In the data rows, 50 means zero.
Here are some rows, each followed by its group. Groups can overlap.
[56 89 58 56 62 67 69 94 74 21 59 75 88 48 23 67 71 46 33 91 30 71  3 61 41 55 38 60 70 26 69 63 78  0  8 41 70 14 31 26 70 43 13 33 30 28 65 37] k
[67 44 60 71 42 50 48 55 26 28 51 33 46 50 71 34 57 55 47 45 78 54 73 46 64 42 49 36 28 55 26 58 45 58 66 54 30 56 32 37 39 49 70 47 70 67 43 79] t
[54 36 53 46 39 53 53 45 51 61 52 48 55 49 57 38 50 50 58 51 61 52 50 50 44 51 55 54 42 50 44 58 40 63 59 63 58 66 55 55 60 39 64 56 54 57 45 47] i
[50 41 54 43 46 55 54 46 53 67 48 55 59 47 48 43 48 41 60 57 56 50 37 51 43 51 57 53 47 43 50 56 46 57 57 62 59 57 58 54 57 45 57 53 47 48 48 45] i
[53 99 53 66 73 58 54 87 61 28 72 58 77 34 21 54 66 39 42 93 35 50 21 68 69 48 16 47 66 27 69 40 64  7 22 35 65  7 17 26 57 51 12 31 45 38 69 37] k
[62 48 54 52 41 49 43 50 50 43 44 47 49 51 61 48 51 62 60 46 55 62 69 46 56 46 56 49 45 52 47 57 50 58 54 50 42 62 42 51 58 36 61 50 68 62 41 52] i
[42 66 56 45 57 48 43 56 51 56 68 36 47 42 46 44 56 55 66 46 48 45 59 61 54 55 25 51 56 39 56 41 49 63 39 45 46 46 36 49 56 49 60 53 47 60 41 38] i
[56 42 53 34 29 49 70 79 55 43 53 58 81 61 39 59 59 43 33 62 52 54 30 38 33 57 73 60 35 71 59 51 32 37 45 67 97 45 53 53 53 52 28 47 30 32 38 63] k
[52 60 44 44 55 45 48 49 53 56 44 56 39 48 50 54 47 45 68 56 46 45 57 47 62 47 44 44 57 44 62 44 57 56 48 37 43 46 40 54 43 56 47 42 55 43 54 44] i
[35 22 47 52 38 47 81 39 27 49 59 26 47 58 65 45 44 50 35 17 63 48 54 36 38 54 50 63 34 69 27 47 29 59 66 70 62 61 82 52 40 60 65 76 32 68 39 53] h
[29 32 28 42 69 65 59 27 47 66 24 49 51 36 23 69 14 58 57 65 35 58 40 82 50 71 72 61 69 39 50 58 63 63 47 53 57 41 71 41 38 51 58 80 43 31 84 42] p
[38 51 58 75 63 71 72 44 45 23 63 54 60 50 57 46 63 61 25 45 50 72 30 41 42 54 29 76 59 36 29 78 75 22 32 55 43 42 70 29 60 50 58 72 32 68 59 40] h
[53 46 55 43 46 53 58 50 53 52 42 56 51 49 52 48 48 51 60 55 54 58 46 48 48 51 55 51 53 46 51 58 58 53 47 50 52 57 48 47 57 46 65 50 57 49 46 47] i
[65 42 64 59 48 46 29 31 52 55 71 57 51 51 66 31 74 36 31 43 60 39 47 31 41 36 45 64 33 53 43 56 30 47 73 65 39 75 64 72 50 55 45 42 48 68 46 62] o
[34 37 27 45 63 69 51 25 49 58 32 50 58 28 24 62 21 63 54 65 35 63 44 81 56 68 71 70 68 33 50 63 62 65 44 59 53 44 68 41 48 44 62 77 44 41 85 43] p
[40 66 48 56 43 42 42 57 53 48 48 38 36 61 49 48 47 52 39 37 46 32 51 46 44 44 48 25 53 63 53 20 51 33 54 37 59 42 41 37 55 40 30 38 68 49 37 49] q
[49 45 70 45 54 52 43 41 55 57 63 58 46 49 55 44 69 30 37 45 54 39 28 33 26 44 46 70 43 44 53 60 46 37 56 62 49 60 62 62 47 60 45 48 29 51 44 53] o
[34 55 43 56 69 51 75 41 35 45 67 36 46 45 50 58 48 46 39 37 50 40 46 39 51 48 27 57 53 50 47 36 53 46 48 44 43 33 61 43 33 72 44 64 28 54 57 45] h
[60 39 48 48 44 54 49 45 56 55 37 64 53 51 57 46 51 42 53 57 54 59 47 45 51 41 65 49 44 49 46 63 52 51 57 55 44 63 65 59 57 42 55 46 61 50 50 51] i
[48 42 54 43 43 48 47 46 50 64 48 54 44 51 51 43 50 44 61 49 51 46 52 48 47 53 51 46 47 52 47 52 47 61 58 55 55 62 55 57 50 45 61 54 53 51 50 47] i
[53 47 52 40 51 51 52 48 53 56 50 54 50 46 48 52 48 49 60 54 51 56 48 47 51 47 55 55 53 46 56 52 50 53 47 55 53 51 49 56 51 49 51 51 49 44 49 48] i
[61 39 48 49 44 52 53 45 52 54 48 57 60 46 56 46 49 50 56 56 61 59 48 48 50 47 64 53 43 49 48 60 44 57 58 62 50 61 54 61 58 36 56 49 57 53 48 49] i
[67 43 68 67 47 49 25 34 54 37 69 60 43 53 73 28 79 51 28 42 58 52 57 26 44 31 43 67 36 53 39 68 41 41 62 59 29 74 51 68 53 47 52 47 57 74 45 64] o
[65 41 67 67 43 49 23 34 54 39 75 57 52 52 73 25 81 52 24 36 61 53 54 27 42 35 44 69 32 50 35 70 30 44 63 66 32 79 61 70 59 45 56 49 53 79 39 64] o
[28 48 50 46 35 45 56 59 54 71 59 23 49 61 43 41 40 38 42 27 56 21 33 52 24 53 54 35 45 65 48 16 30 47 64 61 63 47 57 39 63 39 38 51 47 50 27 41] q
[67 38 56 64 52 47 53 45 30 38 43 48 48 47 65 47 49 41 45 58 77 47 58 38 66 38 62 38 28 50 35 55 45 54 71 55 33 50 40 49 30 66 55 40 59 52 52 77] t
[56 33 71 58 33 44 26 36 49 56 75 48 43 59 71 23 76 43 33 24 61 38 56 33 34 44 44 63 30 63 35 56 22 56 71 68 46 84 65 73 58 45 64 56 47 77 29 61] o
[26 58 46 49 82 66 94 50 48 41 59 52 54 40 35 72 45 38 38 56 42 52  9 46 37 57 31 68 70 29 56 53 81 24 30 47 51 21 73 31 39 78 32 62 12 35 69 34] h
[54 35 43 69 48 52 70 38 33 23 53 36 53 55 73 45 51 66 27 24 63 67 69 29 58 44 52 61 37 68 24 55 45 47 58 56 38 59 66 52 43 50 57 69 51 73 43 58] h
[50 53 57 40 53 52 57 55 51 54 42 53 45 48 49 55 46 49 63 54 48 55 46 49 47 53 49 48 56 44 54 49 62 51 44 44 49 48 44 45 51 48 54 45 52 40 47 44] i
[45 66 43 61 37 39 43 60 52 44 43 32 36 64 57 46 45 57 41 34 49 34 61 46 51 43 47 18 47 76 47 16 48 38 58 34 54 47 34 37 58 37 33 36 83 54 32 52] q
[53 46 57 50 44 54 48 47 54 52 51 56 54 51 55 42 54 53 57 48 54 57 50 51 45 50 48 55 48 42 48 59 49 55 51 56 50 63 49 52 58 40 63 52 54 61 46 47] i
[58 34 70 56 48 57 30 31 60 61 67 72 53 54 61 37 72 29 25 49 56 39 26 29 28 38 59 71 35 45 42 72 34 35 71 73 47 76 74 74 54 57 46 44 36 59 49 64] o
[38 58 74 39 65 45 38 45 55 71 87 44 34 45 45 43 70 19 46 40 46 13 30 43 31 49 16 60 52 38 64 36 42 44 54 51 50 48 53 59 43 74 46 46 22 50 48 43] o
[48 54 52 48 43 43 39 51 49 57 63 34 47 44 56 34 54 58 66 39 54 48 72 55 56 52 34 47 48 52 48 49 35 67 52 49 47 57 39 55 56 42 64 54 59 68 40 42] i
[57 62 44 45 52 38 40 50 52 50 41 56 36 52 55 60 48 56 65 47 43 51 72 50 63 44 43 34 57 54 57 41 53 60 48 31 34 50 39 58 43 49 48 39 60 48 49 50] i
[17 51 30 41 79 60 47 33 47 68 34 40 45 32 16 70 17 61 66 61 24 50 49 87 57 71 50 58 78 31 60 42 66 67 36 41 49 30 62 34 35 62 58 77 41 32 91 34] p
[43 42 50 65 25 49 45 49 55 59 54 37 55 68 58 30 47 47 28 31 61 37 42 50 33 45 61 34 36 67 36 34 31 43 75 65 78 66 64 45 69 23 43 47 65 63 29 53] q
[45 40 55 40 42 51 56 51 56 61 55 44 56 48 50 43 47 46 63 44 57 50 46 53 39 55 50 59 47 47 49 55 41 61 51 61 61 59 54 53 60 42 63 54 43 54 42 42] i
[44 62 54 46 63 58 53 49 54 63 62 44 58 34 40 44 52 43 60 62 51 43 42 60 56 52 31 52 56 28 61 48 53 51 45 50 50 41 43 46 56 52 52 50 45 50 55 36] i
[71 37 55 62 50 48 56 46 28 37 43 37 48 49 65 43 48 44 46 54 80 48 63 37 68 38 59 36 25 55 34 55 42 57 73 58 32 53 44 51 30 62 56 42 66 53 49 78] t
[52 58 49 44 52 47 50 52 53 52 44 56 43 41 51 53 49 53 64 54 46 52 56 39 52 51 47 44 56 47 57 51 58 53 42 39 41 50 42 52 51 50 54 45 54 49 48 45] i
[48 54 53 44 51 49 51 53 49 56 56 43 49 45 48 43 52 51 64 45 52 51 54 55 48 55 41 51 50 44 56 47 50 59 47 50 49 51 44 51 57 47 60 52 55 55 45 45] i
[46 53 60 47 50 59 50 54 60 49 53 64 52 51 47 48 55 53 57 49 43 61 38 54 36 56 45 60 59 36 53 69 63 46 31 48 51 50 52 45 61 46 61 53 40 49 48 38] i
[31 37 29 47 66 68 48 27 51 61 28 53 52 38 22 69 19 63 54 58 32 61 47 83 55 68 69 65 69 37 51 61 63 64 43 55 51 41 71 44 43 52 58 78 45 36 86 47] p
[61 39 45 51 38 49 40 40 52 58 37 59 40 61 63 41 51 49 57 49 53 51 60 43 54 44 62 41 44 59 46 56 43 57 64 51 45 71 54 63 52 40 59 44 65 56 48 53] i
[30 45 53 54 26 42 46 50 48 75 59 30 43 67 50 31 43 37 37 25 57 14 42 50 29 54 51 29 38 76 36 18 28 53 81 62 83 60 60 40 59 37 46 53 61 56 27 45] q
[49 42 52 38 49 53 59 49 55 62 44 53 48 51 47 54 46 42 64 53 50 47 39 49 41 53 59 53 52 45 56 57 55 54 49 53 58 53 55 54 50 51 54 50 46 41 47 44] i
[30 68 43 46 54 51 64 62 57 63 52 32 50 54 33 53 40 32 44 55 46 24 20 57 37 47 48 33 58 48 58 17 52 29 54 48 72 29 47 31 58 45 20 41 49 35 43 35] q
[49 54 50 82 56 57 60 44 34 13 75 31 54 45 70 34 63 77 28 26 58 71 73 39 66 46 19 63 46 55 22 59 52 42 44 49 27 49 54 39 56 49 63 69 53 84 50 52] h
[23 39 39 48 66 71 52 36 50 57 35 48 51 42 24 65 24 71 54 54 29 69 44 86 45 77 57 72 75 35 48 66 68 61 29 52 44 41 68 33 52 47 73 87 37 42 76 38] p
[36 40 29 51 68 62 45 27 49 52 26 52 44 36 29 67 21 73 56 61 31 66 60 79 61 67 67 61 68 40 51 60 66 63 39 45 44 42 66 39 54 48 61 74 53 39 83 45] p
[78 62 45 71 28 42 35 76 52 15 64 51 78 57 57 37 71 68 30 57 53 67 75 43 67 44 49 47 35 76 50 50 27 38 45 51 59 53 27 56 64 27 32 41 67 66 40 67] k
[53 46 46 41 44 44 50 48 54 55 32 67 37 61 56 54 44 44 60 48 45 52 54 43 50 49 60 38 53 56 50 58 55 57 54 42 45 60 51 58 47 46 53 42 58 42 47 53] i
[16 50 32 37 83 66 53 37 54 65 32 52 44 31 11 81 16 61 62 66 20 54 36 87 51 75 57 66 85 26 67 52 77 57 25 39 53 22 64 33 37 65 51 75 29 23 92 34] p
[45 67 57 48 61 52 50 54 54 54 57 51 44 43 45 51 53 53 64 54 44 50 46 58 51 57 31 50 62 33 58 49 63 48 37 41 44 41 36 42 58 50 52 46 48 49 50 36] i
[56 47 54 53 44 54 42 49 51 51 60 41 59 41 54 33 57 58 63 50 62 57 58 57 52 49 42 58 46 43 42 56 43 59 49 61 48 58 42 56 66 34 62 54 57 66 47 42] i
[37 39 30 56 68 66 42 28 47 47 31 49 47 35 31 64 23 75 52 67 33 65 59 76 61 66 64 69 75 39 44 64 66 63 42 48 42 45 61 37 46 46 64 78 61 45 83 45] p
[22 54 29 40 80 53 49 34 52 58 27 53 36 43 19 78 19 65 64 59 17 54 52 85 58 71 51 58 82 33 61 47 79 59 31 30 43 29 58 34 33 61 56 70 44 28 86 36] p
[21 41 33 42 79 72 58 34 48 67 28 52 50 30 14 71 17 56 59 72 28 54 26 83 53 71 64 66 78 25 54 60 77 57 36 49 56 32 68 29 43 55 57 77 38 25 92 34] p
[21 43 33 45 73 63 48 29 45 66 45 42 51 26 18 66 21 64 58 58 32 56 45 87 55 71 54 70 70 30 55 55 59 72 39 53 56 37 70 36 45 56 62 83 39 41 84 37] p
[45 38 40 59 52 49 75 40 27 34 59 37 50 51 62 57 46 55 34 29 56 55 58 33 51 46 48 64 45 62 40 44 43 51 53 54 44 47 73 51 34 68 48 68 35 60 48 55] h
[63 58 57 63 64 54 60 54 37 36 41 54 48 49 58 53 50 37 50 66 66 48 42 44 64 39 51 33 44 37 42 61 67 40 58 46 25 39 45 35 31 69 47 34 56 42 62 70] t
[52 38 51 39 43 49 57 46 54 64 42 59 57 49 52 51 48 44 60 53 54 52 42 50 40 47 65 55 47 49 52 59 48 58 54 58 56 58 58 58 51 49 53 49 45 45 48 50] i
[58 38 54 50 37 53 49 42 58 54 43 55 55 52 60 41 51 55 57 50 58 59 53 49 48 49 63 52 43 53 42 61 45 59 59 59 53 68 55 57 61 36 62 52 60 57 44 51] i
[56 83 54 55 62 54 58 84 60 37 72 60 82 40 25 53 69 40 40 90 41 47 23 53 61 51 33 52 55 37 65 39 53 17 35 47 72 20 28 36 56 46 13 33 42 38 63 42] k
[61 48 43 45 49 45 40 45 55 56 32 72 40 53 53 60 46 42 60 57 45 50 55 50 54 52 62 41 52 54 56 52 53 51 52 42 42 56 50 61 46 53 44 39 52 40 53 54] i
[68 48 50 56 58 45 55 50 34 37 25 56 34 59 64 60 41 39 52 59 64 44 60 39 71 39 59 22 39 55 45 49 61 48 65 35 24 42 33 46 18 68 46 32 63 38 54 78] t
[72 45 67 69 45 45 16 31 53 35 67 67 40 55 79 29 79 48 24 40 58 52 66 25 52 30 46 59 37 56 37 68 42 38 67 55 24 81 52 73 53 43 51 41 68 76 44 70] o
[65 39 58 66 53 52 58 50 31 39 45 40 47 48 65 44 50 42 47 63 76 46 54 45 67 40 56 35 30 46 35 55 50 54 69 55 33 49 39 43 33 63 54 43 64 52 52 73] t
[35 46 49 52 32 44 46 53 49 67 48 36 40 69 53 39 42 40 38 30 55 21 44 46 37 48 54 26 44 72 43 25 37 43 72 52 77 56 58 38 59 37 41 45 60 53 31 48] q
[57 34 54 48 38 51 50 41 50 64 50 51 60 50 55 36 51 47 53 51 62 56 45 49 44 51 62 58 38 51 40 62 36 62 61 68 58 70 59 58 62 37 62 56 55 57 45 48] i
[49 49 51 38 53 51 55 51 54 60 44 59 49 49 43 57 48 45 62 57 47 49 39 50 45 54 56 53 56 43 59 55 56 53 46 47 50 47 51 54 48 55 48 48 40 39 52 47] i
[32 45 20 42 70 46 41 29 51 56 13 61 33 47 29 77 16 69 62 55 18 55 63 80 63 71 69 47 78 47 58 51 73 61 40 28 39 38 64 43 33 57 54 64 54 28 86 46] p
[45 71 67 49 69 48 28 46 63 50 69 70 31 51 50 53 75 32 39 50 34 30 30 37 37 39 20 55 61 31 63 54 64 33 43 37 32 47 49 55 43 68 39 35 35 47 57 47] o
[43 70 52 23 65 24 32 47 59 68 37 76  0 70 52 84 54 20 50 39 18  2 46 27 41 40 35 26 65 55 85 24 67 38 51  8 32 44 53 73  8 93 19 16 31 11 56 59] o
[14 64 50 38 51 47 67 65 58 74 58 32 43 61 29 57 39 28 47 42 42 10 12 55 21 59 43 36 61 53 63 16 53 40 47 48 86 29 58 28 55 57 30 47 33 31 37 32] q
[40 64 49 33 63 48 55 54 62 62 38 69 32 50 40 69 44 39 68 58 30 40 36 52 48 55 43 41 70 37 70 45 72 45 35 29 47 35 43 48 40 65 43 37 39 24 58 40] i
[ 5 47 40 38 76 66 54 38 41 78 68 12 59 19  7 59 20 62 70 52 36 44 44 99 48 77 34 77 73 25 56 37 48 77 33 65 66 26 59 29 52 60 67 94 21 46 76 23] p
[40 41 53 62 24 46 40 45 56 67 59 45 45 69 58 27 50 41 27 30 57 27 39 42 33 47 60 31 36 70 31 36 34 44 80 66 80 69 66 48 65 29 48 51 67 61 33 50] q
[52 45 58 49 44 57 51 52 58 48 50 58 58 54 53 44 55 53 55 50 51 66 44 53 40 54 51 59 53 42 49 69 56 50 43 55 52 57 52 49 62 37 65 53 48 56 48 41] i
[46 41 80 50 51 59 43 47 64 50 70 69 46 58 56 41 77 37 27 35 47 49 19 33 15 50 43 76 49 43 47 78 55 32 44 65 50 69 69 58 58 53 55 53 23 54 41 52] o
[56 54 54 53 47 54 46 53 58 40 44 61 46 53 58 47 62 61 54 52 48 70 57 49 50 52 47 53 56 44 50 67 63 48 39 43 40 55 42 48 61 36 64 47 60 56 46 45] i
[51 40 50 37 44 51 62 49 51 63 44 47 62 48 49 50 44 46 61 52 57 50 44 51 43 51 61 51 48 54 51 52 46 61 54 59 59 56 51 56 54 47 51 52 48 46 47 47] i
Which 4 groups are nearest to each row below, nearest first, going by the average distance to the group's rows?
[34 51 47 53 68 57 79 46 44 36 55 51 44 52 51 66 48 51 30 38 43 55 37 36 46 52 37 61 60 48 47 55 68 32 36 40 42 34 69 37 37 68 42 63 29 48 57 46] h i t p
[73 35 55 66 47 49 51 47 29 31 39 45 51 53 72 42 50 50 42 56 78 54 65 37 69 35 66 32 27 53 29 61 46 47 72 61 29 56 41 49 32 59 59 42 69 58 49 78] t i h o
[55 55 46 36 56 42 54 51 55 52 35 61 39 51 48 62 44 49 65 57 43 52 53 48 56 47 53 39 58 48 65 47 64 51 44 36 40 44 42 52 43 55 45 37 55 36 50 51] i t q p
Which 5 groups are nearest to each row below, nearest first, going by the distance to the group's nearest row?
[29 61 62 20 71 36 47 52 61 76 70 59 26 51 35 72 60 15 52 40 31  9 21 41 20 53 32 58 62 42 85 32 51 43 42 41 51 34 60 69 27 96 31 40  0 27 51 46] o i q h k
[38 64 56 37 68 62 66 55 64 66 52 60 61 37 30 59 48 35 66 73 43 49 12 61 41 56 41 55 69 21 67 54 70 39 34 50 56 32 49 42 56 55 44 44 32 30 61 28] i h q k p
[51 50 50 40 55 47 56 49 52 58 51 54 46 50 50 51 48 48 63 52 49 50 52 51 47 52 52 46 53 48 56 51 52 58 50 47 50 53 46 58 51 48 52 49 51 46 46 48] i o q h t
Which 5 groups are nearest to each row below, nearest first, going by the distance to the centre of the group?
[45 49 42 58 32 42 40 52 53 58 42 41 44 67 55 44 42 41 35 35 54 28 46 45 44 43 62 26 41 71 41 24 40 41 73 51 67 57 57 45 58 33 35 38 69 51 35 53] q i o t h
Which 4 groups are nearest to each row below, nearest first, going by the distance to the group's nearest row?
[82 56 46 63 38 42 41 69 59 20 54 75 81 56 50 53 69 59 17 72 49 65 53 29 69 38 68 62 33 66 53 58 35 24 47 57 62 48 39 68 50 48 15 32 54 48 54 71] k i o t
Which 5 groups are nearest to each row below, nearest first, going by the average distance to the group's rows?
[54 33 50 43 41 54 58 44 54 63 41 59 56 51 51 48 45 41 52 55 58 54 39 46 42 52 68 53 44 48 47 59 48 59 59 66 60 63 63 59 54 46 56 52 48 45 47 50] i t q o h
[43 52 66 52 48 57 46 56 57 50 67 47 56 46 51 36 60 57 55 46 51 60 48 57 38 56 33 64 56 39 46 65 57 53 36 56 52 51 45 45 67 35 69 60 43 64 44 37] i h o q t
[52 76 38 36 65 42 48 52 66 54 26 78 27 60 45 75 45 44 68 61 26 45 50 48 61 47 47 30 71 43 72 45 77 43 39 18 35 36 38 50 37 62 36 28 54 24 63 46] i t p q k
Which 4 groups are nearest to each row below, nearest first, going by the distance to the centre of the group?
[41 51 55 35 62 61 67 51 55 68 50 58 58 37 35 59 44 33 67 67 52 45 19 55 39 53 52 58 58 30 63 56 60 46 46 58 63 41 55 48 52 59 46 47 34 33 56 38] i p k h
